Questions about the row below.
1) Give the first entry from the right.
2) Give the first entry.
3) Give the 2nd entry from the right.
4) Give the third entry.
[131 117 153 136 133 128 141 134 122 126 100 112]
1) 112
2) 131
3) 100
4) 153

[[108 114 148 109 112 150 111 121 151 116 120 148 149 109 147 117]
 [142 121 108 142 143 117 143 116 113 142 117 121 121 142 123 119]
 [108 113 147 109 112 151 111 120 151 116 119 148 149 108 148 116]
 [126 127 127 127 126 127 127 127 127 126 127 127 127 126 126 127]
 [108 113 147 109 112 151 111 120 151 116 119 148 149 109 147 116]
 [106 111 150 107 110 153 109 119 154 115 118 151 152 107 150 115]
 [124 148 126 123 119 110 120 147 116 115 147 107 108 123 106 148]
 [127 128 128 127 127 127 127 128 127 127 128 127 127 127 127 128]
 [124 149 126 123 118 110 120 148 116 114 148 106 107 123 105 149]
 [143 121 109 143 144 119 144 116 114 144 117 123 122 143 124 119]]
Counting starts at 1.
Report the top-right entry.
117
Report the entry in the top-left corner.
108
Report the entry in the bottom-right corner.
119
The entry in row 2 and column 1 -> 142
Report the entry at row 1, column 2.
114
The entry directly below the smallest entry: 124
The entry in row 1 and column 3: 148
The entry in row 3 and column 1 -> 108
The entry just left of 122 -> 123
Report the top entry of the column that holds the smallest entry.
147
The bottom entry of the column that holds the largest entry: 114
Report the entry directly above the largest entry.
151
Report the smallest entry.
105
Report the entry at row 2, column 3.
108
Report the entry just left of the smallest entry.
123
Report the entry just right of the largest entry.
115

Questions about the array below.
1) Give the first entry of the largest entry's row.
2) Give the second-last entry, reading row by row.
3) Give the 1st entry, reading row by row.
4) Give the last entry, reading row by row.
5) Give the fourth entry in reading order.
6) Give the top entry of the column that holds the largest entry.
7) Give the entry just left of the centre entry.
8) Give the 2nd entry, reading row by row.
[[136 148 135 139 120 136 130 136 121 119 112 122 120]
 [125 119 109 128 114 116 144 141 129 109 126 122 134]
 [125 111 119 125 126 135 123 131 111 124 139 120 137]
 [126 122 122 120 125 126 117 114 134 137 121 140 157]
 [144 125 122 121 122 132 110 114 130 127 116 125 124]
 [128 147 138 123 141 115 135 130 140 127 119 135 120]
 [132 112 118 132 112 140 126 127 115 133 134 124 127]
 [123 127 130 137 113 126 142 121 121 132 127 119 118]
 [120 126 130 137 111 125 144 124 126 132 126 120 119]
 [129 131 127 126 123 126 130 119 121 134 129 127 123]
 [142 129 126 136 130 134 129 114 118 118 111 131 123]
 [123 127 130 137 113 125 143 122 123 132 127 119 119]
 [121 130 131 117 151 118 128 134 123 115 133 123 138]
 [119 126 129 132 111 122 143 129 134 132 124 122 121]
 [141 138 131 139 126 136 131 123 118 117 110 126 119]]
1) 126
2) 126
3) 136
4) 119
5) 139
6) 120
7) 126
8) 148

grid =
[[124 124 124 127]
 [136 135 135 115]
 [147 146 144 101]
 [144 143 141 104]
 [126 126 126 124]
 [128 132 130 115]]
Read off the top-left entry.
Answer: 124
Read off the entry directly above the smallest entry.
Answer: 115
Read off the smallest entry in the last column.
Answer: 101
Read off the bottom entry of the column that holds the largest entry.
Answer: 128
The third entry on the main diagonal: 144
Read off the last entry, reading row by row.
Answer: 115
Read off the entry directly above the largest entry.
Answer: 136
Read off the entry just right of 141.
Answer: 104
The third entry on the diagonal from the top-right corner is 146
The largest entry in the first row: 127

[[135 126 121 147 150 129 108 131 110 149 114 109 132 144 146 150]
 [128 106 143 110 151 128 140 150 120 109 116 118 146 130 148 127]
 [140 114 127 144 111 111 109 136 110 115 108 150 150 146 131 115]
 [144 109 143 142 101 113 115 117 115 142 149 133 112 111 130 136]
 [145 144 144 106 113 116 139 105 125 149 109 145 146 116 149 140]
 [109 104 144 141 132 148 131 150 147 138 110 118 113 111 122 149]
 [149 138 109 141 142 124 147 133 110 139 114 106 149 113 103 149]
 [151 105 121 109 123 106 131 152 142 149 121 107 138 144 146 109]
 [151 140 112 140 128 107 139 140 122 110 139 145 105 110 149 140]
 [111 122 107 117 106 152 142 150 110 134 142 145 111 136 142 144]]
Counting starts at 1.
Report the bottom-left entry.
Answer: 111
The entry in the bottom-right corner is 144
The entry at row 1, column 3 -> 121
Report the entry at row 3, column 1.
Answer: 140
Report the top-left entry.
Answer: 135
Report the top-right entry.
Answer: 150
Report the entry in row 2 and column 1.
Answer: 128
Report the entry in row 2 and column 2.
Answer: 106
The entry in row 1 and column 2 -> 126
The entry just left of the smallest entry is 142
The entry just right of the smallest entry: 113
Report the entry in row 3 and column 2.
Answer: 114

A =
[[150 119 123 112]
 [145 121 126 115]
 [116 131 138 132]
 [146 121 125 114]
 [114 131 141 132]
 [120 129 130 132]
 [122 128 128 132]
 [122 127 128 132]
 [119 129 132 132]
 [142 122 127 117]
 [117 130 136 132]
 [123 127 128 131]
 [116 131 138 132]
 [124 127 127 131]
 [124 127 127 130]
 [129 124 129 126]]
Indices start at 1.
What is the bottom-right entry? 126
The entry in row 1 and column 1 is 150
What is the entry at row 1, column 2? 119
The entry at row 2, column 2 -> 121
What is the entry just right of 136? 132
The entry in row 1 and column 3 -> 123
What is the entry in the top-right corner? 112
What is the entry directly below 150? 145
The bottom entry of the column that holds the largest entry is 129
What is the entry at row 3, column 1? 116
The entry in row 3 and column 2: 131
The entry in row 2 and column 3 -> 126

((109, 123, 111, 126, 155, 141), (108, 129, 108, 123, 137, 133), (119, 135, 117, 121, 128, 127))
Find the second entry in reading order.
123
Find the first entry in reading order.
109
Find the entry just right of 129.
108

Read these off the grid that follows. Indices start at 1.
1) Find the entry in row 1 and column 2.
2) Find the entry at row 2, column 1.
3) Find the entry in row 3 and column 1.
4) Find the top-right entry.
5) Find the bottom-right entry.
6) Find the entry at row 2, column 2.
7) Find the top-left entry.
[[136 110 138 103]
 [149 110 157 102]
 [104 132 105 141]
 [138 117 153 120]
 [131 112 118 131]
 [127 132 143 112]
 [123 142 138 130]
 [135 157 144 141]
 [146 135 121 156]
 [126 125 134 115]
 [130 129 102 146]]
1) 110
2) 149
3) 104
4) 103
5) 146
6) 110
7) 136

data =
[[110 131 111 127 128 116 138]
 [145 137 120 113 128 121 136]
 [144 117 123 118 125 149 136]
 [118 134 118 131 125 107 145]
 [127 117 134 121 132 122 108]
 [108 131 109 128 128 117 133]]
Indices start at 1.
The entry at row 2, column 1 -> 145
The entry directly above 133?
Answer: 108
The entry at row 3, column 1?
Answer: 144
The entry in row 1 and column 1?
Answer: 110
The top entry of the column that holds the smallest entry -> 116
The entry in row 3 and column 2?
Answer: 117
The entry just right of the largest entry?
Answer: 136
The entry directly below 120?
Answer: 123
The entry in the bottom-right corner -> 133
The entry in row 2 and column 3 -> 120
The smallest entry?
Answer: 107
The entry just right of 107 -> 145
The entry at row 1, column 3: 111
The entry at row 1, column 2?
Answer: 131
The bottom entry of the column that holds the largest entry?
Answer: 117
